In the data rows, 128 means zero.
Two rows play each game, the first against the second. How much does the first row win by? 10 is about a draw, 20 a big win and 0 a big loss. Wins can go round in a circle: one row can beat a second, the second a third and the third the first. Each row has two weighted sums of its numbers, A and B, taken from their middle values. A row wins by its A times the other's B, less its B times the other's A.
118 126 129 87 147 129 138 125 80 114 94 148 120 127 141 111 81 132 128 150 171
105 154 88 95 153 109 111 123 134 107 146 86 103 132 110 134 131 121 137 138 86 >> 7
98 114 84 104 155 151 152 145 127 158 153 118 136 108 118 123 116 113 97 156 128
128 117 146 179 87 118 160 92 129 114 142 118 152 171 112 136 148 116 115 100 118 >> 11
162 124 169 185 80 149 134 87 153 138 118 144 139 144 126 138 146 117 114 95 125
129 120 108 137 101 149 124 158 149 120 138 101 150 116 114 145 140 110 125 140 156 >> 4
99 147 97 100 153 125 139 137 137 124 125 125 123 121 143 136 119 143 121 122 123
95 131 119 117 109 133 106 126 174 138 138 99 123 140 113 150 108 134 127 108 131 >> 11
130 100 126 166 109 148 137 130 85 149 119 99 147 127 98 139 156 116 107 129 102
140 98 137 145 93 147 146 110 138 123 129 117 182 143 138 129 144 130 111 123 135 >> 3
163 132 192 149 106 121 139 113 116 108 93 146 129 128 146 133 114 165 141 104 123
158 174 141 105 130 80 116 83 147 116 107 144 119 159 154 114 122 159 128 111 125 >> 14
153 161 122 96 117 85 105 99 153 169 141 132 87 153 137 118 98 154 159 97 84
168 166 127 116 145 101 110 105 132 94 144 138 120 131 157 105 145 147 180 104 120 >> 8
157 167 137 111 113 101 101 87 133 136 133 123 119 141 134 106 107 142 144 77 67
97 153 103 91 148 130 95 150 129 161 168 117 118 129 123 137 133 126 113 128 121 >> 14
129 123 110 113 142 133 146 152 104 126 134 163 150 112 134 105 140 124 121 150 145
120 110 147 147 102 147 135 116 142 143 115 131 161 140 127 145 160 103 120 132 155 >> 14
133 141 124 146 92 151 132 147 138 140 138 125 131 136 107 148 139 128 112 115 121
161 106 145 144 143 120 160 125 92 120 105 113 123 117 146 108 147 95 122 112 137 >> 11
100 135 109 130 100 130 125 132 164 133 163 99 109 147 116 153 119 120 139 148 104
106 142 86 102 166 136 122 165 138 142 167 132 115 79 135 137 98 135 128 158 124 >> 10
110 133 73 91 144 127 134 132 126 152 129 121 116 114 118 138 125 101 121 138 116
125 128 118 109 175 118 144 137 93 131 115 110 143 106 147 113 115 120 109 153 131 >> 11
144 103 144 121 131 132 141 93 60 140 101 139 163 150 161 91 111 113 110 138 150
116 121 120 137 97 131 130 124 160 132 122 132 126 130 117 156 117 141 142 134 126 >> 6
161 156 111 121 162 114 103 93 96 119 130 133 132 109 122 113 115 152 147 96 103
102 121 124 125 113 119 128 128 168 132 148 119 114 124 114 155 120 100 118 140 142 >> 13
107 144 87 123 145 119 101 142 136 158 144 101 128 133 93 121 126 138 116 112 93
107 134 94 84 141 126 105 136 152 136 153 117 110 108 102 128 143 125 113 132 118 >> 11
113 123 115 108 152 113 133 128 120 120 124 132 134 145 124 112 80 120 121 125 140
126 81 111 158 102 158 152 123 111 150 107 116 117 146 112 137 140 101 108 133 161 >> 16
105 131 134 123 165 118 115 133 160 112 111 148 139 115 141 135 103 152 159 126 86
132 142 88 110 167 128 121 170 147 118 151 147 131 120 117 149 123 118 146 139 120 >> 17
93 126 129 136 118 141 143 129 162 132 115 111 145 145 107 162 123 109 127 115 92
127 115 99 151 141 143 121 156 123 148 138 101 133 124 103 145 173 113 140 136 133 >> 8
88 134 111 145 107 133 111 106 139 147 150 123 105 144 92 153 114 112 96 137 115
158 113 120 136 175 131 138 145 111 103 139 142 144 116 134 101 128 138 127 162 155 >> 12
183 178 134 120 145 103 128 98 133 114 130 129 107 134 150 115 170 177 140 118 108
124 82 136 147 139 150 158 142 103 102 91 141 161 93 133 119 135 118 109 141 140 >> 7
153 169 147 108 133 97 112 78 141 106 111 140 107 156 154 113 127 154 144 125 102
101 113 97 112 147 137 113 172 114 124 127 133 135 106 124 140 125 138 134 122 119 >> 11
136 108 120 112 153 140 140 154 116 122 113 122 119 106 142 98 140 109 106 145 166
155 177 134 110 126 83 85 77 138 159 148 143 130 138 144 126 124 161 142 99 88 >> 8
96 123 109 103 156 131 133 164 140 114 113 146 122 113 108 152 119 126 127 119 163
155 117 157 170 94 120 141 104 147 107 105 143 129 168 127 132 121 106 108 101 115 >> 16
129 128 115 104 157 105 124 140 122 125 117 146 129 117 153 107 101 135 107 152 151
166 171 128 101 176 106 108 111 144 147 138 148 125 113 159 113 135 169 152 142 110 >> 3
93 122 131 105 160 151 113 176 140 119 121 145 100 108 126 145 104 125 145 141 137
133 118 126 125 147 120 151 138 127 136 126 138 121 121 143 104 135 120 132 135 123 >> 8
162 133 181 155 116 108 137 118 126 109 110 137 132 137 140 126 120 150 160 121 136
168 138 176 152 109 107 143 105 141 110 91 170 116 151 124 110 112 149 175 117 119 >> 11
181 172 124 121 166 116 143 114 143 130 100 133 97 97 143 98 139 138 130 124 120
117 151 136 101 115 118 117 97 132 150 122 145 134 142 133 126 77 119 124 120 146 >> 18
96 97 112 174 76 165 153 157 156 161 131 92 96 132 106 186 167 109 134 135 127
121 148 130 111 146 99 149 147 124 131 120 93 97 93 141 137 102 141 145 143 119 >> 19
121 135 146 103 125 106 123 105 124 118 166 134 128 137 125 115 82 147 132 124 153
122 128 132 144 120 125 141 116 130 121 132 146 136 129 117 149 144 119 110 123 124 >> 9
129 122 147 159 74 121 131 109 124 135 103 134 158 125 106 128 121 129 121 110 132
134 149 117 122 138 132 117 124 144 108 109 158 120 127 120 121 119 150 145 133 115 >> 8
130 151 132 100 152 117 118 151 140 86 120 148 129 116 121 130 101 159 140 121 117
121 105 175 166 96 149 153 115 172 105 137 129 129 143 117 128 128 114 77 82 132 >> 5
117 135 104 96 157 129 122 137 98 125 166 125 118 143 130 137 109 131 147 149 125
100 123 103 103 172 126 137 144 123 115 138 137 127 103 141 136 123 97 125 140 117 >> 10
151 110 178 143 121 107 104 112 115 125 94 140 158 143 159 97 99 150 106 114 119
104 151 90 126 137 129 131 122 128 118 120 114 118 153 109 133 123 121 125 121 107 >> 10
179 134 188 132 116 110 157 113 155 108 99 171 136 125 138 110 114 135 149 124 130
119 146 119 111 143 109 135 134 123 137 135 130 131 108 152 112 91 141 110 141 125 >> 11
104 139 112 94 148 123 97 128 122 149 148 94 128 133 130 146 133 114 144 112 111
114 151 142 107 127 96 100 106 115 123 134 162 120 151 150 117 101 147 115 117 140 >> 13
138 122 107 109 155 111 129 144 92 126 110 142 103 97 144 106 141 163 125 154 152
136 103 128 138 102 120 128 118 116 138 112 168 151 139 125 108 137 120 120 114 144 >> 14
95 137 97 106 136 113 147 176 138 133 121 97 107 90 133 135 113 131 130 143 138
120 91 151 157 121 131 167 149 96 100 119 128 142 136 132 126 150 107 108 158 171 >> 13
145 115 145 126 146 122 157 133 98 105 129 118 126 97 142 112 127 114 117 150 168
104 127 113 133 142 156 122 153 142 138 141 99 130 105 111 147 144 125 145 105 135 >> 9
133 110 131 119 125 103 127 125 93 131 129 164 154 127 140 93 111 112 112 126 126
135 108 178 159 62 134 123 124 158 138 118 121 136 162 110 155 125 126 116 106 129 >> 12
114 119 106 108 154 163 131 173 128 133 167 141 133 91 119 135 123 123 124 147 137
160 164 111 118 157 120 98 118 126 131 128 144 130 103 124 104 156 156 141 105 107 >> 8
149 157 142 128 142 96 122 100 100 133 130 123 132 123 162 107 132 153 140 97 99
93 99 102 158 94 190 165 183 177 133 137 96 135 131 64 168 176 99 108 113 127 >> 9
167 135 156 136 122 117 145 120 130 125 96 136 145 147 148 124 120 122 139 114 134
144 96 160 156 130 149 140 139 134 119 95 145 131 118 118 122 131 118 110 138 161 >> 9
157 167 109 111 153 114 145 110 132 128 121 138 127 119 145 103 158 161 153 108 102
99 126 116 143 111 139 84 119 139 134 155 125 129 154 127 146 112 105 78 134 104 >> 10
133 138 106 102 169 106 116 134 138 135 114 188 151 112 127 114 107 149 128 123 122
81 136 103 99 137 112 166 147 110 136 143 153 103 98 92 140 118 124 111 170 144 >> 4
96 114 109 96 154 141 129 157 135 117 147 129 116 102 141 138 124 143 144 160 140
160 137 191 142 101 86 153 105 153 87 108 136 116 112 141 118 124 147 147 98 117 >> 11
104 90 136 137 128 158 149 142 122 103 97 121 145 102 117 118 150 122 110 135 174
105 136 120 124 109 137 121 123 145 136 120 148 110 150 114 162 117 106 119 138 97 >> 10
153 158 128 98 174 107 125 112 107 133 152 115 129 125 151 112 111 157 134 116 100
114 74 135 157 129 165 124 149 92 114 123 136 138 115 105 116 139 137 133 150 156 >> 5
151 147 182 156 123 121 134 95 112 94 112 153 136 137 155 131 103 168 131 119 125
144 103 156 134 134 151 150 158 89 134 120 122 112 104 138 112 136 131 114 170 145 >> 10
147 111 151 170 88 127 136 91 150 150 134 119 129 164 110 153 137 106 105 93 133
108 149 98 101 142 122 103 152 165 156 140 123 113 79 148 140 114 130 121 118 127 >> 7
135 82 151 142 114 139 142 157 125 116 125 149 144 122 123 128 120 131 111 167 149
132 143 128 118 115 105 93 110 109 139 122 135 158 150 147 121 110 153 142 153 114 >> 13
94 98 123 151 75 198 142 157 157 138 131 108 122 134 79 189 165 106 104 110 130
126 124 126 121 147 117 123 131 76 127 115 128 137 119 155 113 140 130 141 164 150 >> 6
94 109 122 167 95 168 174 177 169 141 120 66 120 118 96 195 161 114 109 118 152
132 144 148 119 118 100 120 99 128 144 140 121 119 140 136 126 93 123 123 121 136 >> 12
91 94 130 180 80 188 148 161 143 145 132 122 145 145 73 172 175 85 142 144 109
87 125 106 110 156 155 151 145 116 105 156 116 131 85 111 135 109 109 131 150 148 >> 12
103 102 113 162 87 182 137 165 165 125 117 117 118 146 77 176 170 83 131 118 143
122 138 115 93 155 103 140 125 96 109 153 135 137 142 139 93 89 113 156 156 126 >> 9
133 132 120 101 147 112 140 131 108 117 114 126 149 137 125 96 75 122 165 152 124
125 106 181 144 83 125 121 115 145 110 116 123 136 156 102 131 136 117 131 124 118 >> 15
138 116 137 141 151 117 166 150 91 95 111 138 146 105 153 105 114 145 151 139 153
123 147 140 149 100 117 118 113 172 146 129 94 148 149 113 144 126 145 118 106 112 >> 10
155 122 143 141 134 114 116 108 110 110 104 149 145 120 146 97 142 126 102 150 130
170 126 164 154 100 128 139 99 137 87 112 160 111 130 126 117 131 149 152 137 128 >> 11
127 115 123 138 110 140 158 140 142 123 161 121 134 130 110 139 126 104 134 111 123
113 133 146 115 141 108 127 119 96 136 126 147 106 128 147 99 101 159 137 156 144 >> 10
151 169 134 113 118 84 84 75 141 135 137 118 103 128 169 114 107 128 123 114 120
106 99 120 163 89 177 146 141 166 124 159 92 135 150 76 173 157 124 113 104 138 >> 10
169 119 178 159 100 83 127 104 102 111 100 153 128 140 160 113 143 141 160 120 141
96 131 113 112 110 137 109 129 137 124 159 120 127 132 119 157 105 101 120 109 115 >> 9
138 133 122 123 106 125 106 125 158 145 135 85 123 146 111 136 108 146 100 131 105
99 127 116 109 151 134 100 180 136 116 169 118 117 111 116 140 108 143 118 146 123 >> 7
117 153 90 102 119 131 114 139 136 148 152 113 104 107 112 139 155 118 137 126 107
117 147 123 107 145 120 136 143 119 111 137 159 150 117 151 107 104 130 114 136 120 >> 13
109 156 84 107 136 119 112 135 146 125 158 111 116 129 117 149 123 125 136 113 131
130 139 125 109 120 118 106 148 128 119 119 133 119 142 128 125 102 135 138 123 138 >> 14
97 93 125 183 109 177 137 138 155 128 118 90 139 145 59 180 157 114 112 107 135
120 119 111 95 153 137 140 146 98 149 162 132 150 85 133 130 122 130 125 141 124 >> 11
81 131 107 109 106 139 113 143 150 155 146 105 138 150 124 156 107 123 113 120 121
107 130 112 100 136 131 132 171 114 105 132 128 145 115 138 136 124 137 129 164 158 >> 9
154 179 136 118 131 74 119 88 124 142 107 126 118 176 147 103 128 147 150 78 103
130 117 112 124 154 102 135 124 104 118 117 151 136 105 130 95 106 118 107 184 168 >> 17
132 161 125 117 160 107 116 137 133 116 109 151 141 84 134 127 93 171 127 141 124
102 97 115 174 84 161 135 144 181 125 145 111 130 170 69 178 152 90 109 112 87 >> 10
105 144 97 110 148 122 139 139 145 153 139 95 117 130 117 128 155 121 127 121 125
108 154 119 121 153 113 97 141 140 93 129 144 126 132 133 125 111 141 161 148 133 >> 13
126 137 122 107 159 117 152 153 133 125 146 136 110 132 134 114 110 147 132 132 112
147 107 134 132 140 128 151 100 60 143 123 141 124 113 144 103 137 106 101 109 140 >> 7
149 116 147 135 121 124 118 90 89 130 113 154 120 120 135 87 145 116 144 146 124
112 102 127 149 118 149 156 123 107 155 145 121 155 140 108 139 152 103 106 140 136 >> 7
124 119 84 141 143 176 160 145 154 140 141 118 133 110 86 151 146 128 155 129 124
110 125 134 117 116 145 93 123 145 145 131 122 100 152 104 147 120 130 127 132 118 >> 10
165 167 115 113 155 130 109 110 141 124 132 142 138 116 147 110 143 143 158 88 118
155 121 177 132 123 99 163 112 118 81 89 168 123 130 144 102 110 175 137 121 139 >> 11
100 134 84 99 141 151 145 139 158 140 151 126 137 101 109 135 130 132 113 129 146
124 127 122 143 80 143 130 122 156 134 148 114 140 144 111 146 142 151 121 135 112 >> 12
108 132 115 141 103 119 120 106 136 134 153 108 110 127 122 146 142 141 97 120 128
111 134 104 90 133 118 122 132 115 118 153 153 127 131 137 114 91 126 131 154 141 >> 15
162 175 119 122 167 107 99 114 132 122 120 112 105 108 154 106 142 146 152 108 127
166 162 103 113 157 125 89 117 121 129 134 138 133 132 135 107 165 139 136 118 82 >> 8
97 108 125 137 115 163 123 154 118 127 134 122 128 130 115 138 138 131 107 117 134
111 86 146 144 119 138 153 141 121 108 117 152 155 116 135 119 134 96 117 122 135 >> 9
96 113 121 119 103 138 126 121 151 146 139 128 129 154 107 148 111 93 108 128 107
122 140 120 100 125 112 113 140 129 115 135 128 108 107 140 128 98 156 147 150 116 >> 9
127 148 130 105 140 120 121 140 129 112 145 137 112 123 146 118 99 129 107 137 133
120 118 124 118 146 117 133 150 111 129 150 134 160 102 132 103 132 112 119 165 134 >> 13
172 171 122 113 161 105 116 110 135 127 109 152 84 124 160 104 140 161 130 126 129
113 116 119 111 154 104 129 147 121 110 140 134 141 108 128 107 113 130 138 166 152 >> 15
126 131 130 116 117 112 132 115 131 140 155 135 135 137 131 112 104 108 131 119 136
183 170 124 118 155 94 118 111 122 123 116 158 115 138 146 111 148 170 138 115 91 >> 8
141 93 124 112 153 120 123 146 79 141 114 143 124 105 128 122 124 120 152 166 110
152 146 180 153 124 90 161 131 131 88 104 157 127 118 134 116 104 162 123 104 125 >> 14
93 130 89 101 134 130 118 171 144 134 118 120 116 121 125 128 85 127 112 151 155
147 99 121 127 134 101 95 108 90 125 113 118 115 129 135 94 136 132 111 155 168 >> 16
126 160 132 110 136 126 131 142 146 107 105 133 112 129 137 128 96 125 113 116 132
112 127 123 114 134 101 108 98 97 146 160 138 128 128 129 116 93 118 123 101 148 >> 10
153 127 177 160 128 93 144 126 128 91 103 144 156 128 143 121 115 150 118 90 102
115 149 129 108 147 115 109 126 127 99 144 137 130 100 129 131 89 135 115 134 115 >> 15
139 174 124 117 109 101 112 89 115 127 137 99 121 142 144 117 116 113 135 90 92
116 141 109 122 160 138 96 134 124 179 161 127 115 104 112 130 131 117 134 140 114 >> 11
110 95 108 180 78 185 163 162 170 130 161 112 140 152 93 169 161 110 101 137 136
138 166 134 101 146 88 102 74 134 137 135 112 124 149 154 106 96 128 120 106 89 >> 10
107 139 136 127 122 123 137 123 129 138 141 126 130 123 140 122 79 152 109 128 136
106 141 135 108 135 100 126 130 101 110 164 143 103 137 172 114 99 139 125 161 145 >> 11
170 155 128 114 147 95 105 121 120 111 114 146 128 76 142 114 155 156 167 134 131
131 86 159 147 120 111 138 143 97 102 103 134 143 111 129 132 130 122 94 136 147 >> 13
114 148 118 127 121 128 130 123 140 140 106 108 140 173 132 167 120 100 115 127 96
121 109 141 117 148 120 156 131 105 128 116 153 115 105 160 107 122 129 155 166 135 >> 16
128 118 124 122 161 147 127 150 113 98 91 151 118 91 136 114 126 147 106 160 151
155 86 152 154 107 146 151 132 107 98 117 119 136 129 114 123 148 100 122 165 152 >> 16
95 134 101 91 156 130 115 160 141 131 154 145 86 103 119 143 108 103 138 155 110
93 102 112 183 88 187 134 163 174 137 136 97 139 144 62 198 173 87 110 131 141 >> 11
156 140 125 108 148 97 109 90 124 152 137 148 117 158 165 111 108 125 144 107 80
84 117 110 122 104 132 116 120 144 118 137 130 104 139 116 150 100 117 104 140 103 >> 10
147 115 129 123 127 100 106 118 100 123 107 130 155 123 156 95 151 123 109 128 113
128 134 120 93 128 109 93 103 118 158 150 133 108 160 123 101 136 112 95 138 123 >> 8
114 136 92 101 165 127 127 126 124 157 131 102 108 108 148 137 134 115 109 110 113
136 86 136 147 133 134 165 142 111 90 133 125 126 98 142 112 137 112 133 157 168 >> 8
170 156 146 115 120 93 106 87 133 133 127 158 104 152 144 114 119 149 138 103 110
135 114 134 126 158 137 151 137 81 98 126 155 123 112 151 99 148 106 139 147 143 >> 8
166 183 125 107 112 97 121 95 116 116 137 137 117 124 167 104 110 146 142 106 94
116 106 105 174 116 177 129 160 156 142 145 89 136 154 78 190 170 91 146 85 146 >> 10
145 108 160 130 131 129 124 108 110 123 100 149 140 136 137 88 119 130 117 115 128
119 147 124 121 139 113 131 116 130 141 140 158 118 109 135 122 127 161 153 113 118 >> 15
131 134 124 104 139 119 130 134 130 125 128 149 129 107 139 129 113 144 137 145 108
147 166 130 105 138 105 91 113 157 146 102 108 111 129 151 121 115 163 132 90 110 >> 9
122 92 146 146 112 150 104 106 101 129 116 116 138 128 114 133 147 104 124 116 144
153 116 146 165 106 131 133 98 106 128 92 123 128 120 131 96 152 123 114 124 152 >> 8
163 119 129 143 110 120 135 117 114 120 117 139 147 132 134 97 121 110 112 141 159
168 140 174 135 122 92 118 112 116 101 102 139 115 145 136 108 128 157 132 115 117 >> 7
143 173 134 102 155 65 108 73 149 148 140 145 117 146 150 106 121 164 145 89 105
95 118 118 112 155 131 122 166 140 128 148 102 144 113 126 135 107 150 140 130 149 >> 12
113 100 117 174 110 170 170 163 147 134 124 128 116 151 65 172 161 103 113 133 125
163 139 189 157 122 117 134 104 133 93 95 179 133 138 154 112 111 146 136 133 116 >> 9
166 161 103 124 151 120 110 125 124 136 116 149 116 125 173 108 156 125 157 118 94
114 99 148 164 126 142 139 155 114 109 117 131 152 124 126 122 133 137 132 120 140 >> 10
123 130 119 101 99 125 108 91 133 157 160 113 134 191 130 122 111 115 98 137 145
154 132 133 127 185 128 150 141 87 116 110 158 138 92 153 98 139 158 128 135 139 >> 7
131 144 118 92 143 115 142 122 109 144 151 137 140 138 147 105 68 114 136 137 118
132 168 126 97 127 94 83 80 148 141 159 117 104 146 166 108 90 137 100 100 97 >> 7
109 137 91 99 132 114 85 109 107 135 127 157 131 132 142 108 129 112 99 105 131
128 90 161 173 117 138 160 142 117 137 100 160 132 131 138 111 155 108 126 148 161 >> 16
97 99 138 163 102 179 154 165 167 135 130 103 139 150 77 178 178 106 114 134 147
154 161 134 95 138 96 79 90 123 124 134 135 114 152 149 105 104 156 126 95 94 >> 12
103 116 98 100 175 133 130 160 134 126 147 129 128 100 135 122 149 105 128 143 124
106 85 107 167 104 154 135 159 166 143 147 97 125 111 69 180 154 107 116 123 128 >> 12
102 123 99 99 141 140 141 176 128 133 147 113 109 137 133 137 102 136 114 168 111
166 177 122 121 164 103 128 107 134 135 127 107 122 81 151 119 141 162 163 114 110 >> 10
168 129 194 170 117 113 130 92 137 106 93 160 108 137 144 117 132 152 154 121 126
147 162 121 140 160 114 108 115 140 112 114 137 122 122 168 103 147 158 158 105 116 >> 11
120 101 156 145 111 146 145 118 130 145 137 123 166 141 97 123 152 91 117 133 164
84 93 108 172 85 174 154 152 154 121 150 114 120 155 100 189 170 84 105 145 135 >> 11
160 122 193 137 97 99 145 78 169 91 118 150 140 137 150 122 109 154 148 113 113
169 168 122 133 136 113 117 121 113 135 125 131 101 114 145 108 152 131 158 109 108 >> 10
108 140 105 97 180 128 100 150 124 117 151 117 119 88 127 125 88 120 121 173 118
154 168 138 115 97 85 99 95 143 119 128 137 106 135 153 123 93 179 141 102 98 >> 7
101 124 93 92 151 137 147 177 145 125 131 103 109 100 118 128 121 123 132 162 157
151 128 197 158 116 129 134 106 134 108 99 140 155 170 151 132 120 178 163 133 118 >> 9
113 95 122 163 75 181 154 157 166 137 116 100 123 133 76 189 161 113 121 125 156
114 109 119 133 154 120 129 138 92 143 109 137 130 107 158 107 126 129 130 162 109 >> 12
138 120 126 117 180 100 138 123 107 131 109 135 134 129 142 107 104 133 125 145 114
97 80 115 185 109 184 139 173 149 138 131 99 117 137 75 190 167 113 106 120 173 >> 10
140 125 125 115 157 134 132 155 103 96 109 132 124 101 146 110 145 129 131 136 160
123 126 109 95 92 117 96 108 102 167 157 131 134 162 166 110 113 113 97 104 103 >> 11
120 103 145 157 113 143 129 126 132 146 115 136 141 161 103 128 146 82 132 135 136
111 132 111 116 115 118 110 112 119 158 162 129 107 141 149 111 140 98 119 126 144 >> 9
171 97 172 168 67 126 121 98 128 138 106 104 142 166 104 127 129 142 107 114 133
100 135 106 104 124 123 123 133 125 135 165 119 125 131 125 138 122 106 127 131 123 >> 9
99 147 85 99 142 144 140 160 142 123 141 123 152 123 116 138 113 105 122 163 131
158 160 143 102 118 98 125 76 127 93 122 152 135 168 175 120 123 158 127 105 122 >> 9
142 115 125 120 148 120 144 118 77 130 97 146 149 136 161 80 174 105 130 133 141
115 106 151 133 103 151 153 114 111 133 120 140 157 145 97 141 129 89 142 147 147 >> 5
95 142 126 148 98 119 121 128 140 142 135 104 139 102 104 146 126 135 148 122 122
127 140 124 119 132 113 174 118 120 100 109 141 143 116 142 128 119 129 127 147 112 >> 10
117 75 121 188 91 187 150 175 152 146 153 115 112 121 63 172 207 115 109 117 148
97 89 108 162 102 187 143 158 168 99 117 80 158 128 75 177 164 116 106 136 140 >> 7
105 121 122 128 113 153 125 131 161 131 137 92 115 169 90 149 110 141 112 113 114
126 140 134 110 126 119 147 112 125 158 127 117 133 138 144 105 71 112 124 160 134 >> 9
98 122 91 96 136 140 137 148 97 129 125 96 134 93 136 135 101 112 117 152 143
138 107 151 146 152 109 135 152 108 113 109 146 148 105 141 111 121 122 145 147 154 >> 10
152 113 150 127 140 122 133 113 54 119 130 140 155 141 157 101 123 133 122 129 148
111 122 95 105 150 151 136 167 135 175 137 131 131 137 123 129 97 123 139 125 149 >> 8
124 156 115 100 131 165 106 131 147 125 157 138 104 137 144 138 137 136 142 145 98
161 176 125 116 142 72 108 76 122 134 127 120 130 151 147 105 116 138 140 83 105 >> 13
145 96 134 142 129 120 121 106 105 135 113 130 144 165 147 102 113 106 136 136 132
139 140 108 101 134 121 116 129 142 103 146 162 115 124 121 116 124 139 119 137 110 >> 2
120 89 150 161 119 153 127 142 99 95 137 143 139 137 142 117 134 120 124 124 147
120 106 133 151 82 142 140 126 129 150 165 88 147 146 138 139 140 120 116 120 122 >> 12
112 121 118 105 176 134 117 122 95 117 130 151 135 121 134 114 88 134 154 159 125
153 122 156 119 119 95 92 109 104 136 131 100 156 130 127 111 86 142 113 136 140 >> 6
95 99 123 155 110 186 134 160 175 133 132 83 126 117 87 175 165 110 91 102 164
122 101 107 133 117 142 113 153 136 117 124 100 107 120 113 147 162 160 134 126 139 >> 9
147 107 134 126 142 136 145 94 90 132 123 111 141 117 148 97 108 127 124 120 137
102 105 149 148 131 142 132 97 116 151 131 130 115 155 124 131 144 103 125 116 135 >> 14
163 168 110 109 140 118 104 117 103 132 115 139 94 105 151 113 143 156 149 103 101
155 168 139 115 161 103 98 124 129 110 136 118 110 87 143 112 138 136 162 97 114 >> 11
160 114 131 138 152 125 136 110 99 149 126 105 159 111 146 96 142 148 114 167 137
143 122 155 126 137 124 115 101 75 127 122 162 149 115 141 103 120 116 124 107 145 >> 9
128 97 155 151 136 156 163 147 115 138 107 141 163 144 126 117 142 121 131 147 163
120 155 110 114 133 100 111 98 111 186 153 106 110 141 156 110 131 124 101 129 112 >> 12
107 119 111 128 128 151 118 139 149 130 123 99 120 113 110 150 150 96 124 128 122
154 170 132 139 166 118 98 99 130 138 111 121 124 101 163 117 141 137 176 125 116 >> 10
107 94 118 142 119 157 153 142 110 144 129 135 98 139 105 139 147 110 164 129 100
149 133 132 131 127 96 144 125 91 125 134 142 142 125 151 96 138 128 123 142 120 >> 5
124 115 135 127 153 125 151 155 94 131 104 109 146 87 139 106 115 145 133 161 160
99 116 104 138 134 141 126 163 131 121 122 122 153 110 127 153 160 89 109 136 133 >> 10
136 128 142 150 93 118 104 112 146 136 123 80 101 160 132 152 127 119 154 97 128
153 154 111 112 159 106 117 108 122 139 141 120 111 109 144 115 135 166 142 102 112 >> 16
117 122 123 99 117 107 106 105 113 159 136 102 136 145 143 113 99 93 130 131 125
125 150 120 96 150 108 144 124 102 131 128 122 126 134 155 111 106 154 132 143 118 >> 11
